Named turns come first, each shown by rows before and after it. Which turns, in which order, take the first row of each pair that follows to the second? Write the first one first, as in the answered first pair.
V (before => after):
[ 1.64 -0.42  2.41  1.73 -0.29 -1.35  1.53 -2.60 -1.84  0.10  0.61  0.09
  0.26  0.19  1.84  0.14  2.68 -0.58 -1.48  0.73  1.13  0.53  0.59 -0.87
  2.59 -0.57 -0.71 -1.30  2.35  0.31 -2.02  0.70  0.09 -2.45] => [ 0.82  0.04  1.84  1.99 -0.71 -0.69  0.80 -2.31 -1.65  0.25  1.63  0.74
  0.05  0.30  2.57  0.45  2.80 -0.11 -2.20  0.89  0.97  0.67  1.39 -1.23
  2.10 -0.36 -0.97 -1.64  1.64 -0.31 -2.26  1.22  1.28 -1.77]
[ 1.56 -0.78  2.25  2.01  0.15 -2.68  0.10 -3.08  0.69  0.34  1.82 -0.53
 -0.70 -2.54 -0.57 -1.78  1.33 -3.62  0.05 -0.04 -3.23 -0.39  0.43  0.28
  0.97 -1.80 -0.53 -1.18  1.54  0.76  0.97 -1.22  0.73 -2.89] => [ 1.44 -0.89  2.32  2.63  0.27 -2.15 -0.18 -3.57  0.79  0.47  2.51 -0.36
 -0.63 -2.05 -0.33 -1.09  1.11 -3.64 -0.41  0.47 -3.08 -0.60  0.62  0.04
  1.45 -1.52 -0.57 -0.98  1.45  0.55  0.24 -1.41  1.17 -2.93]
[ 0.10  1.87  1.02 -0.26 -0.30 -0.75  1.92 -0.33  0.88 -0.11  0.88 -0.32
  1.38 -0.47  1.22 -0.34 -0.54  1.18 -1.13  0.84  0.26  1.70 -1.79 -0.18
  1.67 -0.60  1.30  2.38  1.07  0.07  1.30  0.70  0.73 -1.48] => [-0.18  1.95  0.83 -0.20 -0.27 -0.56  1.77 -0.48  0.82  0.02  1.42 -0.06
  1.34 -0.23  1.33 -0.31 -0.67  1.13 -1.37  0.86  0.32  1.72 -1.42 -0.54
  1.65 -0.42  1.19  2.33  1.14 -0.12  1.02  0.76  1.30 -1.18]
U (before => after):
[ 1.71  0.61  4.58 -0.72  0.89 -1.22  1.14 -1.03 -0.24 -1.79 -1.84  1.28
 -1.77 -0.87 -2.26 -1.10  2.79 -1.26 -2.74 -2.56  4.45 -0.82 -1.08 -1.23
  0.24 -2.01  2.33  0.23  1.30  2.98 -2.36 -2.61  0.32 -2.62] => [ 0.66  1.95  3.73  0.76 -0.49  0.08 -0.20 -2.38  0.36 -1.58  1.69  1.18
 -2.79 -1.32 -1.05 -1.13  3.06 -3.64 -4.21 -1.09  2.61 -0.82  0.61 -0.97
 -0.22 -1.70  1.55 -2.07  0.28  1.55 -2.55 -1.72  3.48 -2.25]
[-2.05  4.28  0.75 -0.14  2.80  1.76  1.69 -2.77 -0.82  0.76 -3.33  2.30
  0.87  0.85  0.84 -0.41  0.99  3.18  0.77  0.88  1.28 -0.98  0.75 -1.31
  0.89 -0.68 -0.52  2.45 -0.33 -1.54 -1.42  1.02 -0.07  0.66] => [-0.76  4.93  1.57 -0.22  1.61 -0.36  2.26 -3.84 -0.29  0.79 -3.79  1.02
 -0.27 -1.04 -0.12 -2.88  2.34 -0.16  2.23  1.33 -0.41 -0.57 -0.09  0.17
  0.51 -1.33 -0.28  0.53  0.96 -0.84  0.55  1.00 -1.65 -0.97]
[-0.29  0.37  0.75 -0.28  0.47  0.10  1.67 -0.61  0.08  1.27 -1.80 -0.09
 -2.35  0.91 -0.91 -0.07 -1.34 -0.78  0.78  0.27 -0.28  0.32  0.31 -1.38
  1.96  0.40 -0.33 -0.99 -0.66 -1.62  1.74  0.83  0.18 -0.70] => [-0.61  0.40  0.63  0.01  0.61  0.64  1.56 -0.46  0.17  1.22 -1.10 -0.01
 -2.32  1.41 -0.52  0.29 -1.42 -0.52  0.13  0.49 -0.15 -0.01  0.61 -1.63
  1.88  0.61 -0.42 -0.72 -0.88 -2.02  1.22  0.85  0.91 -0.24]
[-0.15  0.71  0.25  0.12 -1.33  0.00 -0.66 -1.65 -0.03  0.75  2.66 -0.77
 -0.96 -0.99  0.20 -1.01  1.03 -3.67 -0.94  1.42 -2.89  0.22  0.32  1.03
  0.31  0.19  0.34 -2.09 -0.08 -0.81  0.67 -0.44  2.55 -0.11] => [-0.97 -1.13  0.34 -0.99  1.33  1.61 -0.05  1.01 -0.91  0.11  0.36  1.22
  1.59  2.07  0.66  2.15 -0.67  2.50 -1.76 -0.27  0.91  0.00 -0.05 -0.95
  1.37  0.93  0.87  2.57 -1.10 -0.37 -1.72 -1.13  2.08  1.42]
M (before => after):
[-2.57  2.78  1.01  0.53 -1.47 -1.03  1.50  2.98 -0.36 -1.66 -0.27 -0.62
  3.35 -0.49  4.52 -0.59  2.07  1.43 -2.24 -1.48  0.39  1.62 -1.33  0.29
  0.21 -2.06  1.18  0.43 -1.84 -1.52 -1.95  0.03  0.58  1.38] => [-2.22  2.75  1.50  2.52 -0.39 -0.17  2.50  1.52  0.07 -0.77  0.59 -0.77
  3.37  0.86  4.86  0.80  1.47  1.38 -2.14  0.43  1.02  0.46 -0.40  0.06
  0.72 -1.68 -0.11  1.41 -0.87 -2.03 -3.80  0.05 -1.00  0.53]
[ 4.45 -4.25  0.79 -3.24  2.73  1.38  1.69  2.35 -1.10 -1.74  1.30  0.27
  0.90 -1.44  0.90 -0.31 -1.52  4.18 -0.57 -3.87  1.39  1.72 -1.90 -4.30
  0.92  0.66 -0.34  0.78 -0.50 -0.34  1.89  0.35 -0.20  2.02] => [ 4.91 -4.69  1.52 -0.16  3.70  3.11  2.78 -0.58 -0.46 -0.51  3.44  0.22
  0.62  0.50  1.18  1.45 -2.71  3.19 -0.63 -1.08  1.54  0.33 -0.10 -4.53
  1.91  1.42 -1.83  1.34  0.49 -1.39 -0.51  0.36 -0.99  1.14]
[ 0.49  0.02 -0.08 -1.80  2.32  0.72  0.28  0.71 -0.02 -0.12 -2.22  0.05
  0.85  1.71 -1.43  1.15 -1.41  2.14  1.05 -1.25  0.62 -0.02 -1.23 -0.46
 -0.50  0.14 -0.16  1.52  0.34  0.66 -0.18 -0.37 -2.15  0.28] => [ 0.77 -0.11  0.51  0.46  1.95  2.37 -0.23 -2.60  0.73  0.26  0.94 -0.05
 -0.03  2.22 -1.68  1.67 -2.60 -0.46  0.27  1.08 -0.81 -0.46  0.09 -0.22
  0.86  0.27 -0.86  0.41  0.45 -0.74 -1.19 -0.26  0.08  0.32]
Pairs:
Each pair is 2 to 3 turns apart.
[ 2.73  3.21 -3.06 -3.11 -2.33 -1.10  1.00  1.88  0.94  0.25 -2.79 -2.63
 -0.99  1.48 -2.37  0.67 -1.04 -2.27  0.89  0.16 -1.70 -2.43 -0.24 -0.25
 -5.31 -1.91  1.38 -2.34 -1.63 -1.13  3.84  0.42 -2.01  2.61] => [ 2.45  3.21 -3.28 -2.95 -1.30 -0.97  1.59  2.68  0.71  0.60 -3.62 -2.22
 -0.33  2.41 -1.56  1.57 -1.10 -0.52  0.87  0.06 -0.41 -2.92  0.27 -0.79
 -5.85 -1.28  1.01 -0.82 -1.35 -1.06  2.50  0.63 -3.55  2.52]
U M U
[-0.81  0.41 -0.42 -0.44 -2.63 -1.86 -1.27  1.01 -0.42 -1.01  2.24 -1.00
 -2.31 -0.87  2.44 -3.43  4.56 -2.30 -2.28 -0.15 -1.75 -0.76  1.28  0.93
 -0.24 -0.20  0.79 -1.82 -0.64  1.80 -0.79 -0.78  1.64 -0.95] => [-1.57 -1.30 -0.15  0.59  0.28  0.63 -0.35  1.69 -0.83 -0.84  1.91  0.45
 -0.12  2.54  3.39  0.25  2.29  2.35 -3.29  0.05  1.29 -1.81  2.15 -1.03
  1.18  0.85  0.37  2.49 -1.08  1.15 -4.30 -1.05  1.33  0.34]
U M
[ 0.59  0.36  1.58 -1.15 -0.10 -1.34  1.21 -1.85  2.06  1.04 -3.08 -2.21
  1.47 -1.09 -1.03  1.04 -2.12 -0.70  2.35  0.00 -0.60 -2.48 -1.81 -0.22
 -0.27 -0.42 -1.81 -1.48 -1.37  0.45  4.26  0.08 -0.17 -1.43] => [ 0.62  0.64  1.63 -0.67 -0.41 -0.96  1.15 -2.78  2.11  1.29 -2.31 -2.21
  1.21 -0.98 -1.13  1.01 -2.38 -1.23  2.04  0.45 -0.96 -2.54 -1.32 -0.11
  0.01 -0.34 -1.90 -1.88 -1.57  0.09  3.92  0.16  0.51 -1.47]
M M
[-1.67  1.66 -0.23  1.83 -1.12 -0.18 -0.55 -1.25  1.42  1.25  4.14 -1.13
 -1.87 -0.48  3.15 -0.81  1.84 -2.76 -1.84  2.44  0.08 -0.98  2.14  0.23
 -0.36  0.59 -0.49 -1.66  0.10 -0.76 -2.14  1.07  0.67 -1.74] => [-1.21  1.38 -0.40 -2.30 -1.80 -3.10 -0.49  2.31  0.27 -0.04 -0.45 -1.31
 -1.36 -2.68  1.89 -3.37  3.51 -1.58 -0.21 -1.19  0.36  0.49 -1.00  0.89
 -1.35 -0.38  1.49 -1.62  0.19  1.26  1.43  0.33 -0.82 -1.55]
M V
[ 0.64  1.64 -0.27 -1.39  0.23 -0.61 -1.65  1.40 -1.48  2.96 -2.96 -0.19
 -2.70 -1.67 -1.05  1.69 -1.39  1.68  2.36 -0.45 -0.58 -2.59 -1.48  2.56
 -2.34  0.40 -0.95  0.02 -1.93 -2.39  2.44  0.40 -1.35  0.65] => [-0.21  1.41 -0.53 -1.19  0.75  0.55 -1.98  1.71 -1.71  2.82 -2.17  0.43
 -2.09 -0.89 -0.25  2.66 -1.92  2.76  1.63 -0.53  0.09 -2.48 -0.82  1.97
 -2.42  0.60 -1.10  0.65 -2.99 -2.88  1.38  0.58 -0.23  1.51]
U U
[-1.19 -0.73 -0.06  1.16  0.76  0.30  0.52  0.12 -0.29  0.02 -0.24 -0.84
 -0.30 -0.43 -0.54 -0.74  1.40  0.09 -0.23 -0.59 -0.41 -0.70 -0.41 -0.34
 -3.96 -0.88 -0.16 -0.25  1.86 -1.54 -0.41  1.00 -3.94 -2.16] => [-1.59 -0.66 -0.07  2.16  0.62  1.34  0.00 -0.81 -0.05 -0.04  1.65 -0.54
 -0.35  0.11  0.32  0.01  0.97 -0.33 -1.17  0.17 -0.81 -0.83  0.58 -0.58
 -3.44 -0.49 -0.54 -0.53  1.28 -2.46 -1.28  1.01 -2.36 -1.85]
V U
[ 0.81  0.32 -0.85  0.15 -1.20 -0.72  0.86 -0.82  0.02  1.27 -1.94 -0.36
 -2.11 -2.60 -1.74 -0.76  1.03 -3.36  2.95 -0.05 -1.78  0.63 -1.18  1.27
 -1.15 -1.07 -0.20 -2.41  1.02 -1.43  3.69  1.03 -0.44 -0.84] => [ 1.22 -0.35  0.34  2.89  0.43  0.31  2.41 -2.72  0.56  2.14 -0.78 -0.22
 -1.48 -0.24 -1.23  1.14  0.12 -2.66  2.93  2.04 -0.34 -0.87  0.24  0.68
  0.09 -0.10 -1.39 -0.57  2.48 -1.87  0.61  0.90 -2.28 -1.93]
M M V
[ 0.68 -0.26  0.51  0.72  0.19 -1.08 -1.58 -0.72 -0.15  1.07 -0.33 -0.64
  0.09 -1.56 -1.85 -1.84 -2.62 -1.39  1.60  2.41 -1.83  1.24 -1.22 -0.15
 -0.24 -1.18 -0.10 -2.67 -1.83 -0.09  6.40 -0.25  2.03  1.77] => [-0.79 -0.87 -0.19  0.10  2.51 -0.06 -1.50  2.20 -0.86  0.65 -2.04  0.63
  2.13  0.57  0.03  1.00 -3.34  4.06  0.35  0.92  1.40  0.79 -0.93 -2.10
 -0.70 -0.20 -0.20  1.07 -3.13 -0.08  4.00 -0.24  1.15  3.15]
U M
[-1.47  0.49 -1.91 -0.85 -1.87 -1.79 -0.74  2.68 -1.75 -0.30 -1.42 -0.84
 -0.04 -0.05  3.89 -1.85  1.01  0.70 -3.17 -2.16  3.25  1.24  1.14 -0.25
 -4.89  0.17 -2.00 -1.98 -0.79 -0.97 -0.64  0.43 -0.95  0.65] => [-0.79  0.61 -1.33  1.13 -2.81 -0.23 -1.17 -1.31 -1.08  0.19  2.45 -1.16
 -1.35  0.19  2.87 -2.01 -0.03 -3.29 -3.79  0.20  0.77  1.05  2.18  0.46
 -2.83 -0.24 -2.13 -4.11 -0.73 -2.31 -0.87  0.55  2.07  0.34]
U M M
[-1.93  0.32 -1.70 -0.01 -0.18  0.90 -1.66  2.51 -0.30  0.71  0.56  1.17
  0.31  0.16  2.73  1.56  0.50  2.21 -0.97 -0.41  1.04  0.15  0.68 -1.40
 -2.64  1.22 -1.42 -0.28 -1.93 -0.49 -1.60  1.16  1.18  1.03] => [ 0.86 -0.72  0.47  2.56  0.90  0.74  0.98 -1.62  0.60  1.81  0.37 -0.04
  0.10  1.51  0.48  1.98 -0.84 -0.11  1.16  2.35  1.06 -1.30  0.78 -0.68
 -0.55  1.15 -2.41  0.25  1.39 -0.24 -2.51  0.55 -2.81 -1.59]
U M U
[ 2.89 -0.86  0.57 -0.45 -0.58  1.74  0.43 -3.46 -0.22 -0.25  1.20  0.79
 -1.74  0.47 -3.74 -0.04 -1.41 -4.06  0.49  1.94 -1.86 -0.41 -1.45  0.17
  2.62  1.68  0.89  0.01 -0.75 -0.16  1.62  0.51  1.35  2.16] => [ 2.92 -1.19  0.91 -0.98  1.61  0.05  2.55 -1.20 -0.32  0.28 -2.59  0.73
 -0.37  1.69 -3.04  1.16 -0.89 -0.03  1.93  1.19  1.36 -1.17 -1.87 -0.52
  1.12  2.47  0.20  3.00  0.66  1.04  0.52  0.30 -4.27  1.16]
M M
[ 2.26 -1.46  1.17 -0.32 -1.87 -0.45  0.34 -2.78 -0.08 -1.23  0.40  0.27
  0.55 -0.56 -1.71 -1.05  0.00 -4.20 -0.47 -1.62 -1.84  1.63  0.15  1.27
  3.42  0.09  4.15 -0.06 -0.32 -0.65  0.46 -2.46  2.36  0.64] => [ 0.09 -0.79 -0.88 -1.26 -2.09  0.45 -1.17 -0.03 -0.71 -1.27  0.60  1.17
  0.55 -0.82 -0.31  0.04 -0.36 -1.79 -1.69 -2.54 -1.72  2.20  1.08  0.14
  1.45  0.66  3.73 -0.01 -2.90 -1.79  0.77 -1.35  4.53  3.18]
U V V
[-2.77 -0.06  0.07 -0.20 -1.20  0.87 -4.56  2.03 -1.44 -0.78  1.87 -0.09
 -0.69 -0.71  1.00 -0.87  4.33 -3.04 -1.63  1.64  0.02  0.06  1.66  0.87
 -0.23  0.96 -1.80 -2.72  1.55  0.70 -2.46  0.31 -0.99 -0.10] => [-2.17 -0.15  0.13  0.61 -0.63  0.39 -3.53  1.57 -1.14 -0.04  1.24 -0.42
 -0.81 -0.36  0.63 -0.26  4.25 -2.66 -0.70  2.41  0.65 -0.69  1.95  0.71
 -0.69  1.17 -2.58 -1.99  2.67  0.68 -3.04  0.56 -3.32 -0.80]
V M M
[ 2.14  2.44 -4.10 -2.16 -1.87 -4.05 -2.06  2.57  0.30  1.46 -0.78 -2.28
 -0.27 -1.44  1.76  1.35  1.35  2.32  0.29 -2.24  1.52 -1.57  1.06  1.80
 -2.98 -0.06  0.44 -2.05  2.33  0.05 -0.84  1.34 -1.50  1.99] => [ 3.35  2.03 -3.02  0.64 -0.74 -3.33 -0.49 -0.39  1.04  2.44  0.39 -2.98
 -0.41  0.09  1.33  2.53  0.36  1.15  0.92  0.31  1.85 -3.17  2.02  1.77
 -1.84  0.55 -0.78 -1.36  4.07 -0.41 -2.72  1.14 -3.55  0.56]
M U U
[-1.43 -0.26 -1.58 -0.75  0.39  0.88 -0.82  1.11 -0.58  0.14 -0.02  1.11
  1.53  1.09  0.19  1.80 -0.92  2.48 -0.44 -0.17 -0.69 -0.80 -0.12 -1.86
 -1.01  0.43 -1.26  0.08 -0.63 -1.02  0.25 -0.20 -0.29  2.16] => [ 0.18 -0.83 -0.62 -1.96 -0.03 -0.72 -0.10  1.00 -0.60 -0.26 -1.84  0.62
  1.45  0.11 -1.61  0.05 -0.55  1.49  1.33 -0.74 -1.18 -0.54 -1.61 -0.90
 -0.42 -0.25 -0.37 -0.02  0.56  0.11  2.14 -0.80 -1.91  1.24]
M M U
[ 0.48 -1.04  0.42 -2.14 -0.88  0.51  0.26  0.65 -0.38 -0.83 -1.20 -0.21
  0.00  0.18 -1.73  0.42 -2.17  1.33  0.15 -0.66 -0.51  0.09 -1.92  0.08
  1.39 -1.49  1.28  0.80 -1.17 -0.59  2.30 -0.62  1.28  0.68] => [ 0.31 -1.61  0.80 -0.70  0.55  1.35  0.86 -0.15 -0.03  0.02 -0.79 -0.01
  0.58  1.87 -0.98  2.14 -2.63  2.19 -0.11  0.46  0.70 -0.95 -0.75 -0.44
  1.42 -0.87  0.11  2.18 -0.27 -1.21 -0.02 -0.37 -0.25  0.28]
M V
